In the data rows, the value 128 means zero.
Each pair is two rows. How far apart are they, by a hidden measure? 0 means very close, and 30 very far. Two or three weighted sums of its numbers give each row a place; it is the straight-line distance between the places.
[ 85  79 153 133 181  86 134  83 120  91 100  79  99  74  79  95  74 125
  89 154  72]
[150  93 111  94 127 173 108 123 125 130 144 166 168 138 167 146 189 148
 136 186 168] -> 2
[140 111 107 152 136 113  65 137 132  78 109  75 173  87 169 181 144 162
  93 105 111]
[120 124 118 129 115 106 117 121 106  84 120 120 125 173 116  91 126 111
 130 139 142] -> 12
[114 147 141 151 122  88  97 180 154 118 115 123 163 108 130 142 171 126
 105 120 145]
[116 127 119  94 122 177 162 127 102 198 185 180 118 140 171 148 119 115
 102  49  86] -> 8
[110 113  75 149  91 206 166  67 114 138 100  74  50  39 100  61 104  32
 105  63  21]
[184 130 113 152 131  98 151 175 144 138 125 124 103 106 154 115 104 169
 159 161 176] -> 8
[128 122  69 102 163 124 161 164 171  92 107  92  90 118 142 151 193 131
 182 127 158]
[133 111 123 125  91 131 153  63 150 107 113  94  87  89  86  82 108 167
 134 192  99] -> 10
[107  74 122 177 126 123 139 155  77  56 100  84 143 135 173 145 134 152
  97 147 100]
[139 154 160  75 171 140 138 165 114 144 125  97 114 110 118 164 176 115
 165 124 152] -> 14
[ 80 106 109  98 120 135 114 106 118 154 163 138 147 140 142 163 144 159
 164 108 110]
[171 127 151 112  88 107  99 116 134 106 125 145 132 148  63  75  83 106
 110 196 187] -> 11
[147 148 152  98 172 167 103 123  89 128 134 154  93 104 135 159 172 142
 170 110 165]
[104 166 212 190 131 121 102 118 100 136  98 113 106 157  47 118  65  49
  82 108 101] -> 15
[196 178 171 112 104  36  84 115  93  80 137 151 178 172 113 174 125 117
 135 117 152]
[120  53  78 135 113 150  85 103  85  79 105 102 174 114 123  96  70 114
  61 101 108] -> 19
[150 167 163 174 164 162 158 107 150 133 126 102 138 134 116 120  86 167
  94 122 101]
[205 170 148  64 123  95 105 142  86 147 178 102 129 130 133 127 147 134
 165 119 172] -> 19
[177 144 137  77 165 155 101 133 106 154 156 168 155 119 128 121 147 132
 152 110 179]
[121 120 109 131 135  68 140 141 140  76 147 129 146  73 101  75  75 141
  86 154  92] -> 16
[141 148 112  71 129 162 121 114 123 196 186 195 144 138 165 160 161 131
 185 120 145]
[119 167 133 148  97 168 173  49 123 151  93 103 112 114  84 101  78 120
 158 120  89] -> 20
[189 183  50 151  74 143 137  92 140 128 173 140 178 144 197 134 169 117
 167 111 127]
[110  95 149 152 135 113 167 172 172 146 113 107  61 123  87 103 106  82
 116 114  90] -> 16
[103 116 147  92 101 111  45  72 105 129 131 112 160  95  99 141  95 114
 129 111 139]
[104  67 119 130 122  96 177 188 183 151 131 100  60 140 105 110 135 103
 121 119 100] -> 17
[ 98 186  58 206  69  67 139 184 158 117 154 114 156 142 126 108 202  41
 136  87  99]
[110 148 158 161 132 144 151 141 168 168 124 142  96 122 146 129 116 113
 112 108 123] -> 6
[114  91 103  86 115 169 103  98 127 124 150 153 143 135 194 108 170 176
 111 149 124]
[129 162 139 139 173 166 178 125 124 151 138 123 120 115 148 163 159 177
 175 103 130] -> 16
[ 73 100 111 110 141 130 177  89 144 126 124 103  87  82  86  64  95 164
 109 138  42]
[148 166 143 104 146  49 135 108  98 127 115 155 181 187 132 109 127 140
 141 153 201] -> 26
[145 133 133 176 150 147 189 172 114  98  92 102 122 142 130 134 123  49
 114 100 124]
[139 133 133 161 102 139 123 126 137 145 128 153 114 138 155 133 126 131
 160 146 137] -> 10
[ 92  92 139 140 116 114 140 128 117 128 112 104  91  92  54 126  59 108
  73 106 105]
[120 118 101 151 103  95 131 180 124  98 138 147 177 131 172 134 121 140
  76 124 120] -> 13
[130  91 146  81 142 116 109 129 195 152 140  91 169 124 104 141 115 110
 113 162 162]
[132 109 151 102 107  49  88 134  81 104  92  44 130 111 106 137  99 105
 117 145 169] -> 9
[111 124 155 135 144 131 143 150 163 116 103  97  97 139  67 132 116 109
 126 155 127]
[198 142  88 142  27 134 150  88 116 115 125 122 149 137 122  79  86 119
  56 108 108] -> 13
[116 132 118 115 141 129 172 121 112 133 140 133 122  97 127 127 108 120
 139  82 123]
[137 193 111 132  90 120 131 133 111 161 153 125 172 203 179 145 196  76
 144  98 161] -> 13
[150 143 146  94 124  49 154  99  78 135  91  88 138 135 129  90 137 169
 106 116 150]
[ 87 132 196 140 175 151 145 172 204 129 102 110  64 108  77 172 170 124
 190 164 211] -> 19
[106  90 105 142 112 156 111  99 123 122 147 166 145 167 148 170 130 157
 165 118  87]
[142  88 107 162 119 137 115 157 156  90 105 106  95 105 151 108 127 163
 113 156 112] -> 8
[129 131 144 122 147 164 128 144 168 177 127 159  84 148 112 132 138  77
 167 189 114]
[114 125 160 143 165 121 150 177 184 151 129 134  93 147  95 135 147  73
 159 144 146] -> 4
[170 159 171 142 108  81 132 159 142 107 101 134 108 143  94 164 160 144
 131 131 151]
[ 74  85  97 111 182 129 117 153 158 113 137 112 104  97 114 124 165 156
 143 165 148] -> 12
[109  77 135 125 158 173 115 100 178 159 162 162 186 119 134 134 111 173
 123 172 141]
[ 89  93 104 183 181 156 179 195 140 108 122 111 151 100 142 115 119 133
  85 104 139] -> 7
[125  86 117 141 167 131 147 179 178 138  95  99  81  62 133 119 105 134
 122 119 158]
[ 64  72  84  89 157 111  99 114 182 141 132 150 179 133 154 133 186 172
 129 158 131] -> 9
[141 176  66 206  87 128 213 128 175 107  72  68  60 119 141 118 143  53
 174  97  98]
[106 106 108 133  98 105 161 189 169 116 102  93 107 116  95 121 160 120
 134 156 126] -> 25
[124 140 112  97 120 125 151 111 101 158 147 151 138 135 155 151 149 162
 178 114 143]
[ 98 120 124 144 155 131  90 103  91 119 159 167 144 168 128 135 122 114
 156 125 107] -> 7
[143 164 132 183 109 112 167 157 135 123 110 121 136 116 126 104 121  79
  88 108  88]
[ 97 112 134 120  76  82  79  91  57 140 143  97 153 112 128 144 106 130
 126  74  95] -> 5
[120 126  89  97 124 126 165 124 132 143 156 134 165 123 174  82 104 153
 109 133 115]
[136 139  97 170 107  98 139 179 109  88  87 123 142 117 118 128 141  75
 102 112  97] -> 3
[170 152 168 157 131 112 150 132 132 121  78 105  69 136 100 106  83  82
 153 178 132]
[ 75 121 139 113 140 151  86  84 150 120 129 152 137 145 139 151 139 137
 125 173 126] -> 18
[137  96 129 176 111 118 110 140  68 109 157 125 180 163 138 158 125 134
  93  66  99]
[144  77 117 107 150  82  83 127 126 101 132 121 160  89 142  80  90 129
  99 157 172] -> 5
[155 141 134 138 125 148 225 131 189 160 110 117  82  91  78 102 101 151
 118 111  83]
[117 141 102  76  97 139 101  86  74 161 178 173 139 128 163 158 141 119
 141  89 102] -> 6
[105  87 141 137 193 136 136  92 188 148 121 118 168  77 158 135 126 155
  99 134 101]
[ 65 111 166 150  87 125 130 109 130 135 112 144 124 173  77 117 137 101
 109 125  96] -> 8
[200 176 145 139 131 112 121 141 110 102 121 116 173 160 114 133  68 131
  86 109 174]
[149 193 170 129 179 199 136 120 118 181 169 185 122 117 148 140 142 109
 162 107 153] -> 3
[137 140 180 142 142  98 107 141 135 145 159 144 165 180 104 149 119 156
 142 148 187]
[157  72 110 139 132  92 117 147 152  94 144 164 126 141 178 130 145 205
 157 206 135] -> 23
[116  83 125 176 149 105 111 143 122  74 138 158 117 137 174 116 110 139
  87 144  89]
[135 118 164 119 104 161  98  60  57 109 120 116 133 145 110  95  62 113
  78 115 129] -> 25
[177 162 120 167 138 166 183 103 149 123 108 111 104  98 127 107 132 129
 104 117  72]
[129 112 144 146 106 121 112 141 106 119 120 146 161 174 160 169 170 142
 125 132 157] -> 6
[136  97 124 134 175 140 111 149 150  89 136 144 103 105 111 102 131 159
 164 216 168]
[118 159 123  80 122 160 143 115 181 207 160 180 135 135 112 149 155 133
 192 125 147] -> 17
[106 106 152 155 143 113 159 161 159 127 116  93  80 139 112 108 142 104
 144 135 114]
[106 132 114 126 119 101 145 110  73 106  98  77 112 125 128 159 116 138
 163 128 115] -> 10
[165 147 196 159 141 130  86 156 106 126  93  76  83 130 115 185 227 128
 183 181 157]
[124 154 130  43 149  71 105 123 118 129 110  93  99 127  83 140 173 125
 194 136 187] -> 11
[ 97 140 162 166 138 100 152 199 137  99  89  67 132 132  85 109 161  72
  88 143 111]
[120 109 114 193 140 126 164 187 121  93 116  88  97  53  91  82 104 166
 100 124 128] -> 5
[199  99 106 122 106 111 141 120  96  91 138 147 163 130 143  79 109 202
 107 169 162]
[136 127  83  49  78  96  79  85 154 159 132 163 158 107 107  93 113 167
 156 181 162] -> 13
[131 133 152 165 139 152 116  72 114  73  81  91 100  95  87 117  87 115
 135 148  99]
[143 176 151 112 158 159 112 125 103 161 162 186 166 133 187 175 154 122
 158 110 124] -> 10
[132  53  98  97  67  91 100 107  75  64 117 107 159 160 164 118 124 179
  65 145 140]
[154 149 125  82 111 104  66 143  78 125 133 128 114  87 145 184 174 136
 160  98 142] -> 15
[142 150 169 177 161 135 165 148 142 143 116 129  88 179 146 128 136 122
 168 179 122]
[141 129  94  91 120 112 150 116 114 152 152 142 178 143 170  95 112 175
 114 151 140] -> 4
[147 125 107 123 103 158 126 111 151 167 133 181 175 182 137  94 104 164
 140 152 142]
[180 123 114 148 128 192 108  74 131  95  95  72  57  55  79 101  99 114
  78 119  47] -> 13
[106 184 184 152 140 140 109 175 192 100  99 115 127 134 119 173 167 121
 157 153 173]
[160 103 151 159 142 116 112 128  89  67 154 120 165 141 148  75  89 132
  87 165 136] -> 2
[166 143 117 161 143 125 167 202 151 104 126 112 126  94 127 106 122 168
 116 167 155]
[ 94 108 113 109 144 161 131 118 189 155 151 140 130 139 121 130 155 162
 142 193 159] -> 5
[121 122 108 118  96 138 126 124 130 148 132 119 123 139 161 150 111 144
 144  91 103]
[212 104 143 143 102  94  96 112  95  98 161 125 145 112  84  40  48 148
  60 155 167] -> 12
[133  77 137 102 139 125  80 110 165 151 172 156 196 114 112  98  75 115
  87 130 154]
[105  94  92 105 138 117 158 144 132 132 154 154 127 124 176 144 171 199
 141 144 145] -> 7
[143 187 184  91 169  52  96 100  98 114  99 123 141 149 132 146 179 143
 207 144 213]
[109  97 120  86  46 124 140  85 118 153 117 138 126 154  87  80  65 111
  69 100 133] -> 11
[102  84 113 145 115 119 111 170 122 115  74  99 104 117 116 146 157 117
 138 127 124]
[153 150 116 101 112 125 148 119 105 178 168 163 188 138 140  92  75 118
 128  81 143] -> 15
[126 121 119 112 116  89 143 103 101 137 151 147 175 145 187  99 109 160
  81 110 122]
[115 118 138 145 126 179 139 141 156 162 103 109  63 117 114 127 116  81
 131 132  65] -> 6
[118 122 108  67 167 135 173 177 160 151 162 141 111 140 161 158 216 193
 205 136 199]
[157 122 138 145 139 197 135 127 133 160 181 171 114 117 127 140  95 119
 146 130 101] -> 4
[113 142 112 111 130 146 176 127 125 163 140 143 126 101 118 111  97 108
 130  73 127]
[131 133 138 213  90 154 158 131 113 142 124 140 135 116 100 102 117 128
  79 104  98] -> 10
[176 150 154  77 139 134 120 138  74 128 154 110 126 124 119 120 129 123
 150 114 163]
[150 156 132 104 128 172 155 118 105 184 177 166 126 120 164 172 149 139
 164 109 122] -> 4
[109 145 157 127 190 195  86 102 114 155 150 153 108 111 121 149 139 103
 131  89 115]
[120 126 138 142 123 145  97 164 120 106  94 100  90 119  90 134 213 120
 154 175 144] -> 6
[123  91 104 130  90  75  71 160 116 124 106 133 126 149 136 173 180 145
 167 154 143]
[110 117 116 105 159 151 151  97 172 184 143 139 141  76 119 116  99 175
 129 160  96] -> 15
[112 125 110 100 116 121 165 118  86 133 141 121 106 131 164 146 143 155
 151  77 125]
[138 147 161 113 152 183 107 121 147 154 157 131 140 122 147 103 116 114
  75 165 157] -> 19
[124  65  87 124 112 102 130 163 167  97 137 136  98  97 148 104 121 159
 120 186 122]
[165 185 158 119 163  96  98 120 115  71 120 137 133 133  77 149 116 126
 124 120  97] -> 8
[168  86 137 146 136 142  99 141 149 105 128  90 159 112 145 106 109 154
  96 162 160]
[125  95 134 154 112 112 128 165 145 116 147  98 116 143 129 153 169 123
 138 143 150] -> 7
[ 99  82 100 130  95 176 118 112 106 134 110 121  78 126 157 168 153 124
 128 115  65]
[113 136 111 170 127 137 188 194 152 101 103 104 133  91 105 121 158  94
 116 112  96] -> 8
[172 111 137 175 119 151 143 122 164 124 126 164 124 170 168 138 128 192
 149 224 134]
[ 79 102  92 117 123 166  87 100 136 132 124 161 120 138 100 161 139 134
 182 144 107] -> 6
[135 161 168 171 208 190 137 135 164 141 147 134  64 121 149 133 107  48
 142 129 110]
[ 86 138  95  76 168 152 165 125 127 155 134 150 126 118 114 118 143 125
 179 118 150] -> 5
[ 94 161 135 103 128 118 179  96 114 134 118 125 112 164 103  74  83 139
  89 114  80]
[122 152 105 178 115 130 122 204 120  99  91  84 179 121 149 135 127 125
  87 111 104] -> 12
[115 189 128 141  88 135 161 102 119 169 155 159 150 222 153  92 144 130
 146 106 147]
[112 132 151 131 118  89 145 165 129 113  97 117  93 141  90 137 115  89
 114  96 127] -> 19
[112 136 167 129 123  91 138 161 128 124 107 132 109 174 116 165 132 102
 104  96 112]
[103 160 124 144  95 137 185  69  98 142  97  80 104 122 110  95  90 125
 126 103 102] -> 28
[113 122  79 169 131 175 174 213 166 136 108 109 154  98 118 108 116 122
 106 124 127]
[163 175 127 146 144  96 141 191 178 137 147 101 127 114 123 130 162  93
 120 110 155] -> 10
[108  97 130 107 149 114 103 145 143 131 174 145 191 150 162 117 137 140
 102 147 171]
[113 128 107  97 114 102 123  88  63 121 133 164 153 159 171 156 129 146
 144  85 117] -> 17
[113 103 124 141 126 127 177 186 214 189 161 154 118 134 169 155 147 129
 117  93 132]
[110 163 122  88 181 134 131  94 100 112 105 140 127 134 129 140 130 106
 156 100 134] -> 9
[106 100 117 104 168 123 107 140 131  92 135 123 132 161 179 163 186 184
 143 180 180]
[172  97 104 152  49 172 174  94 127 125 113 134 121 156 109  64 108 111
 101 124 118] -> 17
[106 118 173 149 150 106 123 152 113 111  75  52  94 125  81 123 163  91
 154 145 132]
[127 175 118 133 119 140 178 136 181 165 120 167  93 141  64  78 109 125
 101 115  67] -> 11
[134 142 137 166 128 125 137 129 117 149 134 158 138 166 162 104  67 124
  95 133 121]
[136  66 115 166 183 180 162 171 187  98  94  97  91  77 150 130 103 155
 125 162 115] -> 22
[147 164 128  78 140 154  94  91  73 130 121 157 101 123 155 175 168 154
 196 128 152]
[171 156 160 144 131  75 143 158 113 103 104 107 136 116 125 179 115 163
 120 118 164] -> 11
[141 176  89 139  82 116 169  97 130 146 123 102 113 130 115 104 104 141
 123  92  89]
[121  83 106  82 137 140  71 130 126 132 181 171 184 144 166 132 129 114
  86 141 136] -> 26
[ 67 134 138 129 126 176 115 115 183 184 105 143 103 131  82 153 150  95
 127 120 130]
[105 151 117  98 165 100 139 154 145 113  93  95  83 122 102 147 220 139
 165 121 152] -> 14
[191 204 137 143 120 129 161 108 152 117 103 162  98 137  75  79 101 153
 158 160 123]
[119 142 150 130 141 158 104  92 161 139 123 147 139 153 148 160 150 159
 157 194 157] -> 17
[102 120 161 132 127  87  99 153 125 103 106 101 115 139 104 136 154  90
 143 150 132]
[ 83  54 108 159 116  99 115 157 100  77 128  89 133 113 159 140 149 154
  92 130  68] -> 16
[132 119 128 175 159 137 153 147 141 134 167 186 153 180 164 133  95 103
 122 103  85]
[189 144 150 150 142 100 117 132  63  85 126 140 160 127 134 141 164 168
 168 124 174] -> 11
[153 123 189 236 150 132 155 181 129 127 139 130 147 134 143 149 142 124
 117 115 127]
[161 162  60 121  98 140 176 111 158 114 110 128 117 141 130 100 144 130
 119 136  84] -> 12
[140 155 179 109 110  75 108 137 103 105 127 129 132 153  96 154 127 115
 138 113 148]
[142 118 183 186 136 144 140 143 104 110  93  93 121 134 104 135 123  97
  77 102 130] -> 20
[115 118 136 151 120 107 142 132 163 166 130 152 121 167 110 111 116  87
 139 146 104]
[116 104 105 120 120 122  66 153 159  95 113  68 144  52 127 150 127 148
  82 122 113] -> 25
[162 100 132 133 136 132  86  98  73  62 117 133 178 161 124  83 111 155
 100 184 182]
[124  72 113 132 137 135 138 152 168 126 106 135 101 100 136 147 106 156
 146 152 158] -> 9
[107 112 142 178 110 138  84 147  97  70  70 104 137 147 151 153 150 109
 112 111 126]
[158 121 142 118 133 118 120 120 103 125 120 113 158  85 120 157 138 146
 173 102 175] -> 13
[104 136 148 149 125 149 122 117 161 160 119 166 137 174 167 153 117 126
 120 146 111]
[213 131 128 101  72  73 107 101  50 101 146 135 162 138 127  96 103 161
 127 107 165] -> 9
[ 88 106 107  84 140 108 118 156 136 145 142 131 142 159 183 197 184 179
 147 131 169]
[138 166  98 108 122 169 153 142 191 174 137 145 182 145 160 109 152 183
 117 118 169] -> 14
[ 90 112 128 106 124 161  88  93 113 151 124 148 100 139 143 163 152  92
 114 105 111]
[146  79 112  98  97 143 155 152 130 132 126 116 123  92 107 118 127 146
 136 104 166] -> 4
[131 113 136 184 117 152 175 150 159 187 152 183 126 162 158 130 133 146
 160 162 114]
[134 127 180 145  93 130 129  52 125  93  96 115  79  86  83  82  88 139
  92 171  95] -> 11
[ 31  91 112  79 119  93 113 171 158 166 129  95 134 144 102 150 166  77
 117  95 112]
[144 111 152 153 111 110 134 113 117  99 133 116 103 110  53  97  90 147
 112 195  97] -> 4
[129 176 152  98 166 191 127 117 113 175 174 191 122 128 164 151 141 111
 160 104 132]
[165 172  39 149  65 149 149 103 159 156 164  96 124 103 157 104 146 101
 121  61  89] -> 12
[181 170 144 214  97 144  83 149 117  94 108  64 131 135  96 143 141  88
 105 111 119]
[132 114 100 106 148 140 176 155 127 133 146 148 144 124 158 145 133 146
 157  77 163] -> 14
[111 100 141 143 115  86 124 163  84  77  79  45  85 135 109 135 159 130
 157 148 124]
[131 156  86 160 149 155 203 155 167 121 112 141 131 135 139 130 159 106
 148 144 104] -> 7
[119 149 169 138 102  94 126 155 115 127  95 135 103 146  85 143 137 111
 150 137 151]
[116 124 126 119 118 155  93 100 164 168 157 178 140 156 107 151 128 119
 171 139 109] -> 6
[120 174 145 109 171 138 136 115 132 156 146 163 118 135 137 128 143 127
 152  92 152]
[152 162 174 131 110  76 156 158 119 140  77  93 110 119 119 102 114  82
 115 101 153] -> 5
[142 114 146 141 109  88  94 142  88 122 109 109 177 132 201 191 142 159
 143 129 179]
[112 126 148 120 127 187 116 112 101 150 169 146 122 120 153 167 129 114
 128 102 114] -> 10
[112  74  51  37  90  85 122 124 122 120 141 146 181 134 168  95 111 161
 102 122 129]
[191 168 125 118 112 103 156 112 139 146 148 150 166 143  95  59  63 123
  77  98 147] -> 25
[112 130 106 114 106 115 124 103  51  99  98  61  82 120 147 167 110  87
 108  64  75]
[148 164 181 162 130  96 122 140  96  87  66 116 105 146  96 142 123 102
 143 113 161] -> 8
[119 119 137 163 188 143 148 187 155 105  96 118  77 109 143 125 133 148
 127 135 151]
[171 100  79  82 155  91 115 135 127  81 111 105 142  73 140 103 128 183
 117 147 171] -> 4
[109 104 156 136 174 191 159 108 207 188 176 164 168 125 142 173 140 160
 154 195 157]
[164 137 142 139 172 167  94 148 109 138 147 156 123 162 173 167 158 159
 156 155 171] -> 14
[ 86 109 138 134 134 118  97 156 115 111  87  75  89 103 128 161 175 143
 142 106 138]
[132 169 132  93 164 184 136 119 130 183 141 157  96  85 129 153 139 114
 168 101 124] -> 11
[120 139  99  76 108 101 128 105 112 165 152 145 137 127 140 154 124 140
 151  81 108]
[124 139 110  95 113  90 144 172 164 146 134 128 147 136 147 140 131  56
 133 118 157] -> 9
[ 81  77 116 111 133 169 132  97 184 157 126 122 130  93 142 169 136 146
 140 157 123]
[ 88 139 154 147 165 145 121 145 114 160 156 123 150 135 130 146 124 119
 144  94 115] -> 7
[140 107 126 104 141 141  93 126 143 127 167 154 162 152 136 102 123 169
 151 184 190]
[125 147 136  96 162 174 131 105 101 176 164 132 106  73 123 149 127  95
 140  84 117] -> 8
[133  95 122  96 100 103  99 135 164 155 158 163 137  92  94  69 114 116
  92 148 164]
[159 103 145 175 168 145 157 172 123  82 122 105  82  99 111 108 116 141
 144 147 142] -> 9
[115 133 105 114 139 193 153 117  94 180 157 157 118 113 154 156 149 145
 165  82  93]
[149 165 164 196 163 122 141 135 122  77 107  82 140  92 104 103  97 154
  86 140  83] -> 14
[126 142 120 152 129  80 153 145 119  76 153 141 180 154 136 126 127 182
  90 166  65]
[124 142 170 162 171 126 146 177 160 120 127  70 107 115 116 158 131  63
 125 128 140] -> 19
[130 161 139 155  80 100 166 131 149 143 120 148 116 128  82 108 106 128
 121 118 104]
[ 94  48  74 122 108 127 142 159 164 136 164 142 125 109 116 105 117 154
 120 168 108] -> 19
[130  89 115 121 145 149 114 150 169 132 138 100 149  65 124  61  69 112
  99 136 157]
[229 177  98 116  66 128 130  97 141 134 142 150 157 162  99  64 112 138
 107 180 175] -> 19
[174 137 108  75 104  67  97 124  68  90 124 121 167 124 151 132 128 145
 142  93 170]
[ 94  49  56 103 151 119 156 115  93  78 101 104 113  59 116  81  76 136
  70 108  68] -> 15
[159 106 130 136 113 100  93 138 103  89 115 118 139 123 133 132 123 160
 113 178 151]
[121 168 122 127 117 149 169 108 150 115  72 106  65 113  38  57 102 125
 102 116  70] -> 8
[118 118 124 140 102 121 112 108  88 106 129 108 111 138 128 153 146 155
 160 152 125]
[154 162 157 123 164 162 127 173 111 160 169 169 164 134 179 190 169 118
 137  80 142] -> 5
[ 64  82 131 125 108 140  97  85 115 125 108 108 180 136 167 176 115 125
  86 121  96]
[178 102 109 146  83  88 118 156 120  91  81 115  66 117 126 115 126 124
 155 158 164] -> 22
[146 167 132 177 101 157 153 114 113 168  98 132  61 137 152 123 158  69
 178 116  83]
[105  93 138 121 126 142 109 168 121 140 119 116  94 135 103 144 142  69
 135 129  96] -> 25
[127 121 128 156 123 108 140 148 103 110 105 104 118 140 125 162 172 107
 136 115 122]
[157 206 157 150  91 144 172  88  88 142 121 136 138 200 123  63 113 125
 158 146 188] -> 25
[162 116 184 140 123 158  94  90 101 110 125 133 100  78  58 150  61  67
  93  88  87]
[165 112  96 141  42 134 157  79  84 125 146 137 161 172 137  68 105 146
 100 134 131] -> 14
[ 72  89 116 162  66 117 120 131 101 150 112 127 151 141 135 132 106  81
  78  85  59]
[132 137 116  56 135  87 142 141 124 131 128  98  97 112  95 148 165 148
 203 128 157] -> 12
[133 161 131 163 156 154 127 173 128 124 139 121 235 149 140 100 105 122
  66  99 161]
[175 146 132 142 125 121 101 155 121 110 106  66 173  92 151 170 115 158
 104 103 177] -> 5
[173 145 177 133 195 112 150 119 109 100 134 108 113  95  68 125  74 134
 158 130 136]
[151 153 110  94 189 134 109 105 117 144 158 196 156 142 166 155 197 143
 142  92 134] -> 6
[ 93 139  93  72 131 156 110 125 134 190 181 170 112 127 160 174 195 137
 163  91 111]
[ 84 114 158 138 166 116 105 123 139  85 161 123 129 138  90 102  83 124
  90 170  95] -> 17
[138  97 147 158 159 146 138 144 164 105  89 109  98 109 145 160 124 157
 132 147 157]
[150 184 139 118 171 136 130 117 128 169 141 182 145 132 144 149 153 140
 203 122 172] -> 21
[162 133 116 143 114  86 118 139 100  43  70  74  91 101 112 130 141  97
  85  99 111]
[123 169  88 105  97 110  99 178 169 149 153 131 181 134 148 126 145 145
 108 128 189] -> 11
[156 135 115  96 116 159 109  74 175 148 142 127 152  83  97 103  93 146
 105  88  86]
[151 151  86 141  99 192 171  67  77 147 129  60  78  88 143  73  88  78
  93  81  56] -> 18
[114 131 154 126 177 123 108 146 144 131 173 148 124 114 127 141 142 122
 149  90 180]
[136  99 121 151 110 128 127 161 121 114 104 129 134 159 152 168 159 143
 131 119 141] -> 2
[163 145 163 127 190 141 131 165 148 139 128 133  93 136 127 142 140 116
 157 182 163]
[108  69 110 149  92  94 116 160 101  85 130 107 144 136 180 153 138 158
 100 150 101] -> 17
[102  73  97 125 122 150  96 130 174 132 156 180 134 141 125 148 168 182
 189 216 157]
[125 156 129  96 153 179 129 111 100 158 141 157  94  93 119 129 131 100
 147 100 125] -> 13
[128 118  74 125 102 115  93 151 145  60  95 116 129 135 120 131 171  98
 133 156 147]
[116 111 139 133 101 101 162 101 100 141 106 128 161 181 118 103  87 112
  67  91 119] -> 19
[122 157 132 110  78 140 149  78 125 144 136 171 136 181 108  97 112 177
 146 175 137]
[110 200 144 175 111 158 198 100 128 181 143 136 136 174 131  98 132 141
 150 114 108] -> 13
[ 68  87 111  60 151  59 164 127 123 122 131 116 138 140 150 140 154 149
 158  79 119]
[130 136 114 111 148 135 187 130 120 161 163 157 142 128 141 141 123 145
 161 110 135] -> 16
[136  97 141 105 104 150  68  47  84  89 147 142 137 141 128  94  94 131
 114 172 121]
[176 176 126 150 121 144 132 155 143  96  58  84  69 106  53 121 118 161
 153 160 136] -> 10
[ 99 150 129  94 156 132 145 121 126 171 156 175 120 129 121 127 127 116
 148 104 141]
[161 180 150  90 137 164  72  94 129 113 123 126 158 147 126 130 161 108
 107 107 122] -> 10
[120 151 115  90 141 119 116 117 117 176 156 180 184 141 123 107 117 104
 136  91 144]
[132 155 177 139 119  71 108 128  76 104  98 129 112 168  74 147 144 117
 155 159 159] -> 3
[109 123 126 104 119  93 146 142 151 155 126 147  99 131  68 110  87 108
 133 112 100]
[147  75  82 141 126  84 105 152 129  95 143 164 133 148 173 130 130 163
 133 181 111] -> 11
[203 194 148 148 162 105 137 138 121  61  76 119  95 139  87 125 102 138
 147 167 138]
[129 157 109  69 119 134  88  89 130 151 134 188 137 134 122 143 136 137
 198 140 160] -> 7
[112  75 114 153  86 163 121 116 108 131 118 156  77 109 159 134 114 113
 118 123  67]
[ 67 114 136 148 153 152 147 180 179 117 107 142 135 114 146 144 197 135
 116 118 156] -> 16
[105 121 147 122 130 132 111  83  93 133  99 122 167 100 138 174 116 118
 134  62 104]
[162 112 140 143 149 155 105 140 141 125 139 105 181 112 154 119 112 143
 118 148 199] -> 13
[154 151  77 163 113 153 154 179 142 105 132 131  88 102 121 102 170  29
 157 150 116]
[160 139 130  95 161 145 101 142  53  92 111 133 136 125 165 179 170 144
 165 117 153] -> 5
